Each named move below is a turn or a mirror, shown by a few rows before and after it. Which moves, in which order, take the first row of each later pair to the second? The first pair is answered.
K233 (before => after):
[-31  17  31  -8 -13 -22   3 -48] => [-34   2  29  -8 -17 -34  19 -36]
[-29   6   3   2 -31   4 -38 -33] => [-38 -28  -2  -1 -40 -26   0  -6]
[ -3  15 -15  12   6  16 -45  -2] => [-14 -30 -20   9  -5 -18   2  32]
K225 (before => after):
[ 34  -3 -34  26  12  16  26  64] => [-25 -52 -13  22 -25 -21  25  50]
[ 25  -3 -10   8  -4  10  32   8] => [  8 -20  -8   9 -17  -1  32  12]
[  2   9 -34  15  11  -2   0  27] => [-26 -13 -21  12  -7 -20  -2  17]
K961 (before => after):
[ -8 -27 -29   0   2  11  -3  32] => [  5 -23 -28  -3  10  10  13  34]
[ 19  -1  11 -21  36 -16  25 -24] => [  2  13  -3  -7  27  14 -35 -34]
[-16  -6  24  11 -18   4 -31 -13] => [  6 -13  37  -1  -5 -19  22  -4]
K851 (before => after):
[  3  -1 -13   1  -7  23  11  12] => [ -9   4   8  -3 -12  20  -2 -18]
[-15 -18  19  -2  -9 -12   3 -21] => [  4 -23 -16   8  -3  -2  12  25]
[ -5   2 -33   5  -7  21 -28  29] => [-23  -1  28 -19 -11 -14  -7 -35]
[ 39  74  16 -10  35  11  14  -7] => [41 75 10 -7 35 16 10 -2]
Now pairs of rows:
Each pair is two moves apart.
[-38 -46 -27  -7 -46 -16  14   8] => [-36  -3 -26   2 -39  23 -46 -25]
K851 then K233
[-14  16  -2 -25   5  -7 -14 -31] => [ -1  21   0 -29  13 -10   2 -28]
K961 then K961
[-46 -48 -31  18 -40   3 -40  26] => [-44  -6  26   1 -28   6 -57 -57]
K851 then K233
[-47  -6 -37  15  -5 -13   6  39] => [-49 -13 -24   8  -5 -28  26  32]
K225 then K851
[ 39   6 -16  -3   3  31  11 -20] => [  9 -34  -2 -11 -16  -5  37 -17]
K961 then K961
[-30 -22  -3   3 -15 -20 -23  29] => [-14 -13  30 -15   0 -39  15   0]
K233 then K851
[ 41   2  27 -35  30 -33  70 -13] => [ 40  21  40 -37  33 -22  50 -42]
K961 then K851
[-24 -14  -7  -2 -11   9  -2   5] => [-21 -17  -9  -3  -9   7   6  12]
K851 then K851
[ 43  74 -14  -2  48  37 -12  -3] => [-39 -27 -58  17 -14   2 -21  70]
K225 then K961
[  1  29  57 -18   4 -17   0 -57] => [ 48  62  10  -3  30  26 -11 -13]
K961 then K225
[  6  12  21 -11   4   0  10 -30] => [ 20  25   1  -3  12  19  -1 -13]
K225 then K851
[-12  20  69 -26 -22  17  23 -49] => [-14 -14  57 -28 -28  -8  63 -10]
K961 then K233
[  9 -22 -40  26   5  35 -42  29] => [-34 -35  15   9 -15   6 -48 -36]
K225 then K225
[ 41  23 -19  -1  22  15  51  20] => [-34  12 -18  16 -21  34 -50 -18]
K225 then K851
[ 22  -7  15  -4  10 -26  48  15] => [-27   3  19   9 -16   1 -43 -29]
K233 then K961
[-27 -12 -21  14 -21   0   2  -2] => [ -9  15 -26  17  -8  20 -12  -9]
K961 then K851
[ 59   8 -20  18  30  19 -11  41] => [ 12  16  30  10  11  14 -61 -40]
K233 then K851
[-18  -9  50   8 -16  -9   9 -25] => [-13  12  41  14 -13  15 -23 -31]
K225 then K961
[-47  21  24 -10   2 -21   3  14] => [-33  46  15  -5  12   2 -19  12]
K961 then K961
[ 16   5 -29  -7 -13  -5 -24  52] => [ -5  16  35 -26 -17 -25 -29 -27]
K233 then K851
[  1   5  40   4 -20 -10 -10 -52] => [ 53  33  13   7   9  12  13 -18]
K961 then K225
[ -1   4   7 -33  31 -10  -2 -43] => [-14  -8   8 -31  22 -16  -6 -43]
K961 then K961
[ -3 -42   3   1  -6 -21  18  67] => [  0 -36  37 -15   0 -38  39  34]
K851 then K961
[  8 -22  45 -18   4 -34  39 -46] => [-22 -64 -28  14 -26 -17   1  35]
K851 then K225
[  4   6 -30  -7  13   7   6  23] => [-15   3 -29  -3   3  13 -19  15]
K961 then K233
[ 27  -9   6 -10  11   0  15  10] => [  7 -27  -7  -2  -3  -1  -1  24]
K961 then K233
[-17 -31  48 -12  26 -15  -7 -11] => [ 14 -32   7  -2  39  -2  12  44]
K233 then K851
[-31   1 -13  14  -5  22 -53  24] => [ -7 -18 -22   7   5  -2   9  64]
K851 then K851
[-20 -19   9   4 -10   0  -2  -4] => [ -2   0  23  -2   3   1   8 -20]
K225 then K961
[ 31 -10 -21  18  15  -3  66  36] => [-44 -50 -24  31 -31  -8   6  26]
K961 then K961
[15  0  1 -2 -9 -3 34  4] => [  2   3 -21  11 -18  18  -9  13]
K961 then K225
[29 19 -3  5 21 20  1 10] => [  0 -26  -2   3  -1 -11  24  28]
K233 then K225
[ -5  -1  31   9   5  24 -19 -27] => [ 18   6  34   3  19  19   8 -20]
K961 then K225
[  5 -26 -59  17  -9  18   0   7] => [-23 -23 -24   9 -21  11 -25 -44]
K961 then K851
[-32 -23   4  19 -26   8 -25   8] => [  2  24  23  11   0  27 -27 -26]
K225 then K225
[20 21 15 -3 18 -7 29 13] => [19 12 -5  5 14 -2 22 36]
K233 then K225
[ 15  48 -51  -1   3  19 -16  14] => [ 29  31 -33 -16  10 -14  45  21]
K851 then K851
[ 27   4 -37  17  -1  13  60  50] => [ -6  -2 -57  33 -22  35   4  52]
K961 then K233
[-45  -3 -32  18 -12  25 -38 -20] => [-20 -20   9 -10   5 -28  59 -25]
K225 then K851
[ 18   2 -14   8   5   2  30  34] => [-22 -25  -2   7 -20 -15  18  24]
K851 then K233
[-14 -16   9 -20 -24 -39   8   9] => [-25  -7   9 -15 -29 -25 -25  -7]
K851 then K851
[ -3  -3   3  -3   2  -1   5 -15] => [  5   3 -11   2   7  10   1  -3]
K851 then K233
[ 49   5 -39  14  23  15  44  60] => [-41  -9  56  -8 -20 -22  -7 -67]
K961 then K851
[ -6 -26  56 -25  10 -52  63 -14] => [-64 -14  28   5 -23   3 -69 -35]
K961 then K961
[  8   0  -9   7   2  24 -10  23] => [-13  -3  21  -1  -6  11 -17 -16]
K233 then K851
[-25  39  -2   4 -19  31 -96 -44] => [-63 -61  17 -15 -51 -61   8   0]
K225 then K961
[ 10  23 -19  -6  38 -22  47  13] => [  4  55 -20   2  37  11 -10 -17]
K225 then K233
[-47 -24  -4  12 -24 -18  -8 -22] => [ 26  36   7   1  25   3  24 -37]
K961 then K233
[24 32 -1 -7 28 18  3 -1] => [  1  19 -22   5  12  28 -28  13]
K233 then K961
[ -4 -22 -24   5 -12  -9  12  31] => [33 14  1 -7 15 -3 29  1]
K225 then K961
[ 14  29  34  -7  10  19 -22 -40] => [ 29 -17 -12   0   8  -2  36  48]
K225 then K233
[-20 -57  -7  11  -5 -27 -27  52] => [  3 -54  10  -3  11 -45  19  49]
K961 then K225
[ 23   3 -28 -11  17  -7  36  28] => [-31 -31 -27  -5 -17 -20   4  23]
K961 then K961
[ 28  -6  -7 -24   2  33  -7   9] => [ 11 -29  14 -34  -8   5  19  -1]
K851 then K233
[-34   5  28   6 -44 -14 -39   3] => [-17 -17  17   2 -39 -35  14  41]
K233 then K851
[-24 -36 -22   4 -28   4 -14  19] => [ 34  -2   9 -17  11  -5  45  -3]
K851 then K961
[ 19   7 -17   2   7 -10  28  45] => [-30  -9 -19  12 -23  -5 -27  30]
K961 then K225
[  8   7 -34  13  14  24 -18  39] => [ 18  40  11  -3  30  22 -17 -21]
K851 then K225
[-12   0 -16  12 -17  18 -23  17] => [  9  21  24  -7   1   4   6 -26]
K851 then K225
[  3 -34 -11  10   8 -26  31  36] => [-13 -25 -32  25   0   1 -22  37]
K225 then K851
[47 20 42 -4 12  5 67 16] => [ -1  22 -13  32 -20  60 -50  33]
K961 then K225
[-31 -20 -16  14  11 -13  -2  43] => [-32 -24   0   6  13 -27  18  34]
K961 then K225
[  2 -38  22 -13   1 -48  67   9] => [ 28  -2 -55  22  11  24  -2  63]
K961 then K225
[ 16  54   0   6  15  32 -20 -15] => [-20  34  12   5  -6  20 -39 -34]
K851 then K961
[-26  35   8 -10 -15  21 -44 -50] => [-30  16  35 -26 -17 -13  -2 -61]
K961 then K233
[-38 -39  11  26  -3 -10  34   5] => [-37 -22  33  18   3  -8  26 -30]
K233 then K961
[ 22  -6 -10  -3   7   9  29  21] => [-16 -18 -17   7 -16  18 -20  13]
K961 then K225
[-45  -6  18  -8  -8 -26  19 -29] => [ 17  26 -25   1  27   6  40  22]
K225 then K851
[ 18  16 -21  -7  11 -17  -8  11] => [ -8  -1  -2 -12  -4 -34  -9  -9]
K961 then K851
[-50  28  62 -33  -8 -12  -8 -81] => [-18  61  54 -30  13  12 -13 -82]
K961 then K961
[ 21  62  33 -18  34   2   4 -82] => [ 52  11 -45  -2  36 -10  72  48]
K225 then K233
[ 24  25 -31   2  39  30 -23  15] => [-26  10  -2  -1  11  17 -58 -27]
K233 then K851
[ -4   2 -27  -8 -11  29 -46  -6] => [ 28 -15 -31 -19   4   2  28  31]
K233 then K961
[  7 -31 -41   1  -9 -17  31  71] => [-33 -47 -34   5 -33 -22  -5  54]
K961 then K225
[-21  24  50 -16  -8   0 -28 -72] => [ 26  39 -42  18  11  54 -46  27]
K851 then K961
[  2  32  25 -15  -4  24 -32 -37] => [ 10   4 -35   4 -10  32 -23  44]
K225 then K225
[-10  21 -64  26 -19  59 -87  28] => [ 37  61  59 -33  26   3  19 -84]
K851 then K961
[ 31 -21 -27  -4 -11 -35  34  38] => [ 44  32  22 -18   7 -19  11 -41]
K233 then K851
[ 24  12  19  -6  16  11   0 -28] => [ 14  -5 -23  13   5  26 -20  17]
K233 then K851
[24  1 -8 -6 14 13  4 48] => [-30 -17  13  -5 -17   7 -40  12]
K225 then K851
[ 26 -10 -34   4  24  -8   5  29] => [ 10  15  13  -9  22  -7 -22 -43]
K233 then K851
[ 33   8 -43   6  14  39  -5  14] => [-15 -11  25 -14 -10  -2  -1 -61]
K851 then K961
